In the rows, zero is written as 128.
The rows below fall into families. The same turns and mirrors carry the whole set onto itself and the rows of a family onto each other. For each named row, which other rows are in its family? Write them in the order they are listed.
These 40 rows form 10 families of 4 rows each.
Q43: [106 159 134 108 154 148 128 120 122]
Q194: [141 106 121 130 122 139 114 140 173]
Q796: [107 121 120 129 134 132 111 114 185]
Q609: [156 143 129 126 156 141  92 139 125]
Q328: [ 96 121 141 147 114 126 108 116 151]
Q215: [131 100 104 120 131 117 122 149 156]
Q191: [157 153 106 123 135 131 111 136 123]
Q878: [128 142 112 120 171 143 122 125 110]
Q585: [149 117 110 131 140 127 103 145 173]
Q800: [134 140  99 110 161 122 122 157 131]
Q794: [147 105 137 136 126 136  94 129 151]
Q643: [141 114 128 148 120 120 100 146 140]
Q717: [119  90 121 133 130 137 124 111 144]
Q120: [113 159 140 123 161 149 101 109 130]
Q258: [ 90 114 116 117 132 123 130 120 164]
Q277: [141 140 118 122 154 137  97 162 122]
Q283: [ 92 160 130 117 159 144 107 130 128]
Q755: [ 81 133 140 134 139 129 127 117 153]
Q627: [148 116 113 132 106 127 112 125 149]
Q153: [106 163 129 127 167 128 123 141 124]
Q482: [137 156 124 138 150 127 101 150 115]
Q711: [105 122 147 131 130 144 102  98 157]
Q50: [ 92 152 110 108 162 128 128 128 140]
Q16: [112 169 122 115 162 152 119 126 143]
Q145: [115 171 116 118 140 139 120 107 127]
Q337: [152 139 122 112 149 140 119 153 118]
Q851: [ 85 119 138 127 126 139 108 118 157]
Q759: [143  98 130 123 116 134 119 140 146]
Q616: [101 161 117 119 162 137 112 116 163]
Q272: [131  98 127 132 122 131  99 151 152]
Q655: [145 131 120 136 150 119 114 166 130]
Q635: [152 104 109 129 148 135 118 138 124]
Q816: [157 144 113 121 152 143 111 156 144]
Q411: [ 96 132 132 124 130 148 123 108 174]
Q991: [141 157 106 121 168 134 105 145 150]
Q871: [119 100 133 143 123 118 120 144 159]
Q949: [ 95 127 123 124 152 145 129  97 131]
Q48: [107 132 123 127 111 136 120  95 154]
Q842: [ 97 119 141 118 121 143 128 107 151]
Q994: [ 94 163 137 137 145 132 108 118 126]

The rest of the family of Q994: Q328, Q643, Q482
The rest of the family of Q16: Q194, Q816, Q411
The rest of the family of Q796: Q585, Q616, Q991
The rest of the family of Q711: Q609, Q794, Q120
The rest of the family of Q215: Q800, Q258, Q50
The rest of the family of Q43: Q337, Q759, Q842
The rest of the family of Q627: Q191, Q145, Q48

The rows below fall into families. The same turns and mirrors carry the whole set onto itself and the rows of a family onto each other. For each named row, which other rows are in its family? Write them in the order they are listed.
These 32 rows form 4 families of 8 rows each.
Q171: [113 156 162 155  65 141 135 122 103 107 158 140 116 144  96  97 142 114
 133 127 181 114 139 132]
Q969: [132 128 131 117 103 142 122 129  94 110 132 101 143 140 110 111 113  96
 134 104 113 119 123 118]
Q313: [112 143 123 133  87 161 103 121 120  63 125 140 141 129 117 109  96 139
 129 170 178 122 136  98]
Q671: [101 148 113 128 109 163 114 133 116  62 143 152 143 149 113  99  93 135
 127 151 161 115 130  80]
Q619: [111 152 116 114  96 156 115 123 130  62 143 153 131 135 120  97  98 135
 139 167 168 113 130 108]
Q495: [143 155 150 145  68 142 107 137 101  94 113 121 118 164 105 124 119  82
 118 115 134 121 130 128]
Q126: [131 136 123 133  92 137 112 129  85 103 122 105 152 132 132 125  89  99
 148 105 115 135 138 110]
Q844: [100 184 133 138 107 112 119 148  75 133 127 131 140 170 132 137  97 116
 160 160 141 138 130 132]
Q149: [101 148  90 140  96 134 124 125  95  91 131 135 157 134 150  82  86 115
 132 125 154 119 145  98]
Q809: [112 149 150 174  63 147 112 129  88 110 141 138 111 146 104  92 126 104
 119 129 187 128 133 124]
Q740: [101 151  93 141  90 137 127 120 109  93 127 143 177 142 131  92  98 110
 136 131 141 105 160  98]
Q863: [100 170 127 129 102 129 126 154  86 128 132 138 137 165 124 147 110 112
 173 173 127 131 145 132]
Q98: [ 82 159 156 160 110 115 129 133  83 134 167 140 133 139 115 127 111 115
 161 152 161 122 158 117]
Q190: [104 172 145 128 123 114 113 154  93 122 147 153 125 159 129 149 106 125
 156 165 134 126 125 126]
Q525: [132 127 116 132  82 143 117 141  94 121 138 115 156 134 138 113 104 101
 147 106 110 132 132 130]
Q470: [ 82 162 137 167  89 131 137 124  63 123 141 133 128 140 110 118 113 114
 164 148 175 133 163 107]
Q542: [114 152 134 119 102 147  94 149 128  94 147 142 127 172 123 130 103 133
 153 182 150 129 104 133]
Q125: [121 158 137 125 116 148  98 154 115  84 141 160 121 157 122 130  99 142
 131 170 154 131  98 110]
Q224: [123 157 139 129 100 147  81 147 103  99 125 139 120 157 122 129  86 124
 141 181 152 147 103 130]
Q985: [113 164 156 168  60 136 126 127 100 106 133 139 131 155 104 101 138 119
 113 135 191 114 140 126]
Q140: [ 84 151 140 170  85 138 124 123  76 138 153 143 155 134 108 113 114 125
 164 153 171 136 155 116]
Q708: [ 92 161 138 138 112 122 128 148 102 138 136 139 147 172 116 152 106 131
 164 166 139 133 127 131]
Q869: [ 84 160 148 157  95 127 152 122  83 138 150 145 139 134  99 123 120 133
 156 146 172 129 150 122]
Q751: [139 138 162 146  87 140 129 132 109 100 128 109 115 152  90 114 133  87
 115 124 149 110 123 126]
Q530: [ 99 143  99 119 109 146 127 126  98  94 144 126 164 145 123  86  97 115
 134 113 130 110 140  93]
Q261: [105 155 110 135  91 155 103 129 116  61 120 152 120 146 121 102  90 114
 129 174 171 118 139  97]
Q651: [104 147 166 178  88 128 133 130 103 117 157 129 124 145  98  97 126 103
 123 139 186 112 142 121]
Q284: [138 134 155 141  67 147 116 134 121  96 140 116 123 164 101 126 135  92
 135 109 135 113 127 131]
Q932: [126 119 122 134  93 140 127 130 115 111 130 113 164 143 122 127 103 108
 139  98 111 122 131 117]
Q603: [105 142  98 124 102 137 143 117 117  91 131 142 167 125 130  96  92 128
 131 122 142 111 145 102]
Q845: [145 142 156 135  64 151 121 141 103  90 120 110 111 147 105 138 131  99
 130 123 139 123 137 131]
Q516: [127 161 131 116  94 144  99 160 113  97 129 137 122 161 138 124 103 138
 131 176 155 135 103 142]

The rest of the family of Q140: Q313, Q740, Q863, Q525, Q985, Q845, Q516
The rest of the family of Q651: Q969, Q671, Q98, Q190, Q125, Q751, Q530
The rest of the family of Q126: Q495, Q844, Q149, Q809, Q470, Q224, Q261

The rows below fall into families. The same turns and mirrors carry the whole set onto itself and the rows of a family onto each other. For each named row, which other rows are in its family? Write them in the order they are listed.
These 16 rows form 4 families of 4 rows each.
Q579: [104 150 107  93 102 114 115 114 125 102]
Q602: [102 148 107 104  88 124 117 119 137 111]
Q356: [ 98 129 103 113  87 129 118 126 125 111]
Q73: [140 150  81 161 118 130 141 112  81 105]
Q535: [ 93 158  98 100  90 115 138 116 115 123]
Q600: [151 137  90 153 102 141 159  95  97 126]
Q169: [110 159 116  91 112 115 129 119 127 118]
Q344: [161 149  93 156 102 133 146  93  91 113]
Q425: [102 161 104  99  92 117 123 117 132 111]
Q957: [162 149  95 146 113 127 144  87  85 108]
Q88: [108 143 111  90  93 120 122 109 133 110]
Q703: [159 151  92 162 106 130 138  98  86 105]
Q90: [112 140 119 101 108 121 116 126 135 110]
Q512: [163 137  97 152 113 131 137  94  87 102]
Q455: [166 141 114 147 108 130 147  97  88 120]
Q146: [160 151 106 152 117 121 135 107  76 108]

The rest of the family of Q600: Q356, Q73, Q535
The rest of the family of Q169: Q90, Q455, Q146

The rows below fall into families. The same turns and mirrors carry the whole set onto itself and the rows of a family onto each other. For each named row, which other rows are in its family? Write them in the order they are listed.
These 30 rows form 5 families of 6 rows each.
Q213: [144 131 141  96 129 104 156 125 105 130 109 139 126 130]
Q311: [108 145  96 103 129 134 138 146 131 102 140 133 122  82]
Q316: [113 146  96 112 136 134 149 151 142 118 143 120 149  89]
Q61: [121 131 129 100 116 121 132 115  89 132 141 136 143  91]
Q709: [135 122 161 117 138 160 156 143 111 116 131 122 108 148]
Q832: [111 151 121  89 111 127 122 127  98 139 135 123 145  97]
Q661: [125 138 161 104 128 146 153 151 112 132 126 112 114 158]
Q40: [137 123 142  96 146 105 144 126 110 152 125 144 136 143]
Q186: [ 93 124 153 132 163 148 117 153 137 125 150 139 113 132]
Q334: [ 95 110 150 134 153 136 117 145 138 131 142 124 116 147]
Q170: [131 114 156 100 121 157 149 136 112 124 129 111 116 151]
Q299: [145 126 128  92 139 116 142 112 124 150 119 132 144 136]
Q591: [110 124 161 145 149 136 117 158 131 116 129 138 100 127]
Q478: [134 126 110 139 129 128 128 175 142 129 155 131 110  98]
Q571: [109 147  92  96 134 129 152 138 131 117 158 133 128  93]
Q363: [ 97 122 155 146 154 144 128 160 134 120 135 119 128 136]
Q437: [119 121 126  91 112 130 124 127  85 129 139 130 144  95]
Q830: [141 126 121 133 127 137 119 178 143 135 153 135 117  94]
Q632: [119 130 168 108 139 141 155 137 110 109 118 130 105 146]
Q309: [115 143  90  88 144 137 146 143 138 121 151 135 135  98]
Q524: [100 122 143 142 158 146 113 154 131 124 146 134 103 133]
Q402: [122 147 124 134 126 132 119 182 149 141 149 124 114 108]
Q158: [132 121 129 135 117 133 130 176 155 137 157 123 111 109]
Q178: [122 132 128  98 105 132 116 119 109 138 143 128 146  85]
Q594: [147 133 145 101 143 113 148 117 108 149 123 142 130 139]
Q457: [130 140 116 133 138 130 130 175 154 118 139 137 100 102]
Q465: [138 128 139 106 138 109 147 125 107 144 110 125 155 135]
Q838: [117 137 117  96 120 105 123 121  98 126 124 140 134  90]
Q81: [134 117 166 108 130 153 162 154 114 120 138 124 114 144]
Q477: [102 141 104 103 136 138 146 138 156 120 160 129 136  95]

The rest of the family of Q571: Q61, Q709, Q478, Q524, Q594
The rest of the family of Q632: Q213, Q311, Q591, Q457, Q838
The rest of the family of Q832: Q316, Q661, Q363, Q402, Q465
The rest of the family of Q40: Q186, Q437, Q830, Q309, Q81

The rows below fall into families. The same turns and mirrors carry the whole set onto itself and the rows of a family onto each other. For each named row, which other rows are in its family? Write them in the order they are listed.
These 40 rows form 5 families of 8 rows each.
Q133: [120 118 133 118 136 151 108  94 139 126 159  98 109 145 131 135]
Q346: [135 142 146 127 112 119 120 175 120 105 147 129 131 102 120 156]
Q424: [134 146 145 120 125 115 110 176 134  98 112 123 126 119 113 136]
Q31: [132 122 148 122 122 115 115 169 141 111 115 127 159  96 119 133]
Q745: [120 119 134 120 128 154 138  89 147 144 135 113 123 154 124 117]
Q848: [135 116 117 112 120 151 131  81 157 121 145 112 134 139 137 138]
Q265: [119 127 118 128 125 137 131  78 147 138 130 108 121 132 127 113]
Q112: [116 138 113 123 131 155 133  96 152 158 127 110 130 138 126 122]
Q575: [139 144 148 113 106 125 130 185 147 102 120 113 134 126 121 119]
Q484: [131 136 151 111 107 123 130 181 127 112 125 101 140 108 126 111]
Q92: [124 128 114 128 135 158 125 100 143 165 150 113 137 131 128 137]
Q143: [124 116 124 118 135 145 126  91 159 140 126 102 131 143 131 109]
Q290: [130 109 126 116 112 158 130  90 157 135 146 116 134 149 131 133]
Q351: [131 145 113 128 148 141 118  94 134 140 155  93 135 135 134 140]
Q954: [132 111 119 123 112 144 121  83 149 135 160 103 134 124 134 127]
Q704: [133 131 165 117 102 121 138 173 135  95 131 118 126 124 121 122]
Q649: [124 145 107 118 134 149 142  90 154 144 130 106 129 140 132 123]
Q889: [127 107 124 122 128 161 117  95 142 143 165 114 123 134 130 143]
Q699: [145 142 133 120 112 121 113 183 146 115 122 119 157 106 122 135]
Q271: [128 138 140 122 111 120 125 166 117  98 109 134 124 107 114 143]
Q943: [135 122 138 116 113 116 111 170 126 107 114 120 155  94 120 130]
Q111: [137 122 151 120 118 130 127 186 145 119 139 122 150  95 127 135]
Q184: [146 143 138 121 100 124 120 181 136  99 134 125 138 119 120 153]
Q641: [122 138 121 136 145 145 113  98 128 150 151  96 137 144 130 140]
Q927: [126 146 148 128 130 108 123 172 127 116 107 125 140 109 112 126]
Q843: [129 124 128 112 142 143 112  90 142 117 155  96 115 140 135 132]
Q701: [120 139 129 135 138 141 125  93 130 131 145 103 109 157 133 134]
Q837: [126 131 103 135 136 145 113  91 147 153 138 117 133 129 129 145]
Q206: [123 144 145 129 119 119 127 169 129 103 114 141 121 104 114 146]
Q592: [134 146 154 131 101 127 146 177 125 105 143 122 138 117 126 146]
Q406: [133 140 146 132 115 132 133 180 130 114 133 140 135 100 121 154]
Q138: [129 141 168 127 121 126 143 181 132 108 129 116 130 123 123 127]
Q17: [127 134 158 114 112 126 135 182 144 112 134 106 140 105 128 112]
Q8: [137 130 140 114 100 127 131 176 146 122 127 127 155  95 121 126]
Q716: [120 131 131 129 129 135 124  85 135 131 155  91 112 140 130 120]
Q426: [118 126 138 128 150 146 119  96 130 144 144 100 120 152 127 127]
Q340: [134 118 122 121 116 157 122 100 150 137 172  97 127 138 142 135]
Q474: [138 148 143 124  93 128 143 177 114 107 134 119 137 113 123 143]
Q961: [124 138 111 139 123 136 124  83 134 148 153 105 132 126 130 138]
Q3: [128 126 160 125 131 121 130 173 139 107 107 132 137 110 116 128]

The rest of the family of Q143: Q346, Q704, Q927, Q701, Q837, Q8, Q340
The rest of the family of Q848: Q484, Q351, Q649, Q271, Q943, Q843, Q474
The rest of the family of Q138: Q745, Q92, Q889, Q111, Q406, Q426, Q3
The rest of the family of Q641: Q133, Q31, Q112, Q290, Q206, Q592, Q17

The rows below fall into families. The same turns and mirrors carry the whole set onto itself and the rows of a family onto each other. For each named row, which other rows are in its family? Write them in the order they are listed.
These 40 rows form 5 families of 8 rows each.
Q527: [102 116 135 134 134 176 138  95 116 149 128  74 130 127 129 118 142 122
  99 145 143]
Q232: [123 127 151 148 128 127 168 113 109 142 123  95 136 134 127 114  93 114
 118 158 127]
Q463: [137  99 148 125 123 120 158 110 105 115 116  90 166 125 108 103 113 118
 114 146 119]
Q471: [139 144 139 140 136 153 102 132  95  99  99 131 137 138 117 114 119 112
 110 100 117]
Q562: [139 114 154 119 123 125 150  72 131 126 124 112 136 123 127 106 156 130
 132 163 104]
Q163: [ 87 133 134 129 142 141  94 138 105 123  91 127 140 136 109 122 127 118
 136 115 112]
Q347: [122 136 141 140 120 155 139  86 125 135 106  85 123 113  92  81 165 139
 124 144 107]
Q55: [130 119 119 134 122 150 134  68 128 147 105  85 143 113 114 122 153 135
 104 160 111]
Q996: [105 150 135 139 121 168 101 125 101 132 102 124 138 170  93 106 121 125
 103 111  98]
Q446: [101 144 137 132 119 150 100 135 115 132  97 117 152 140 136 117 119 135
 140 118  94]
Q660: [119  99 150 120 109 157 157 117 103 121 113 108 133 102 105 118 155 113
  97 162 133]
Q364: [121 155 132 118 121 171  87 120  88 132 119 116 143 159 123 103 116 128
 106 117 103]
Q142: [112 108 139 126 122 143 126  63 131 125 124  99 117 124  98 112 167 121
 118 167 119]
Q243: [ 97 153 115  90 116 154 112 117 130 108 101 129 120 150 135 111 128 112
 113 172 107]
Q445: [121 114 127 152 125 137 132 103 101 168 123 100 138 139 129  95 103 122
  94 159 120]
Q65: [130 110 145 129 127 133 153 101 129 112 105  88 132 113  87 120 154 132
 132 167 115]
Q479: [133 164 134 101 126 167 137 105 128 112 103 144 131 171 129 105 145 126
 103 150  85]
Q522: [135 107 141 163 135 134 136 126 101 142 122 110 124 115 118 100 113 106
 105 156 141]
Q383: [121 123 137 154 101 151 133 103 106 146 125  92 127 105 104 119 112  94
 108 158 141]
Q721: [146 162 136 108 115 160 121  99 118  88 109 136 133 147 146 115 134 128
 108 137  85]
Q64: [130 137 149 126 149 134 154  79 116 133 102  97 138 118 101  78 160 134
 129 137 107]
Q121: [104 116 139 147 109 148 150 114 107 159 110  96 125 139 105 118 120 107
  94 157 142]
Q537: [111 150 148 140 123 141 106 112  92 130 125 135 151 165 137 107 116 114
 113 110  92]
Q880: [116 147 121 112 125 141 130 119 142  89  87 137 123 143 147 120 127 107
 114 153 107]
Q559: [102 142 147 152 112 156  96 130  92 112 125 133 130 144 109 113 133 100
 112 114 112]
Q915: [117 145 136 155 116 142 164  90 108 149 103 108 118 134 125  78 115 107
  86 147 122]
Q152: [112 120 135 131 140 139 156  71 113 124 129  82 142 131 137 118 113 137
 100 160  99]
Q359: [130 125 141 138 128 128 155  83  99 160 117 107 148 124 130 116 105  98
 104 144 128]
Q610: [127 155 148 133 158 185 108 122 123 102 118 140 118 122 112 121 141 109
 110 132 104]
Q918: [120 150 149 142 118 142 159 111  95 135 119 108 112 118 107  74 111  98
 105 163 128]
Q476: [145 121 139 117 143 134 147  93 111 126 120  99 141  93 103 116 150 119
 129 173 114]
Q644: [151 152 125 112 141 146 119 124 122  80 114 137 135 145 128  98 153 117
 112 156  96]
Q850: [130 159 157 145 141 162 121 141 104 117 116 133 137 151 118 111 117 120
 130 108 103]
Q733: [151 147 158 118 123 167 125 133 126 125 109 155 154 147 130 104 129 102
 106 121 104]
Q294: [116 121 139 120 138 146 152  79 132 149 112  84 136 137 119 121 155 146
 122 166 108]
Q214: [124 151 102 115 131 165  99 104 128 106 113 121 126 159 128 103 161 126
  91 155  99]
Q792: [132 146 132 113 116 160 107 104 121 123 104 135 160 156 108 101 122 130
  91 139  64]
Q696: [107 158 129 131 133 174  90  99 127 108 124 114 127 155  94 109 104 105
  95 133 100]
Q723: [123 161 126 124 132 167 122 115 130  80 107 134 108 152  96 114 141 114
 104 152  99]
Q617: [119 153 127  99 127 168 103  98 105  91 105 135 114 148 106 119 149 111
  91 140 108]

The rest of the family of Q996: Q232, Q65, Q479, Q121, Q850, Q294, Q723
The rest of the family of Q915: Q163, Q347, Q446, Q243, Q64, Q880, Q918
The rest of the family of Q445: Q562, Q142, Q522, Q537, Q559, Q644, Q214
The rest of the family of Q55: Q471, Q364, Q383, Q721, Q359, Q476, Q617

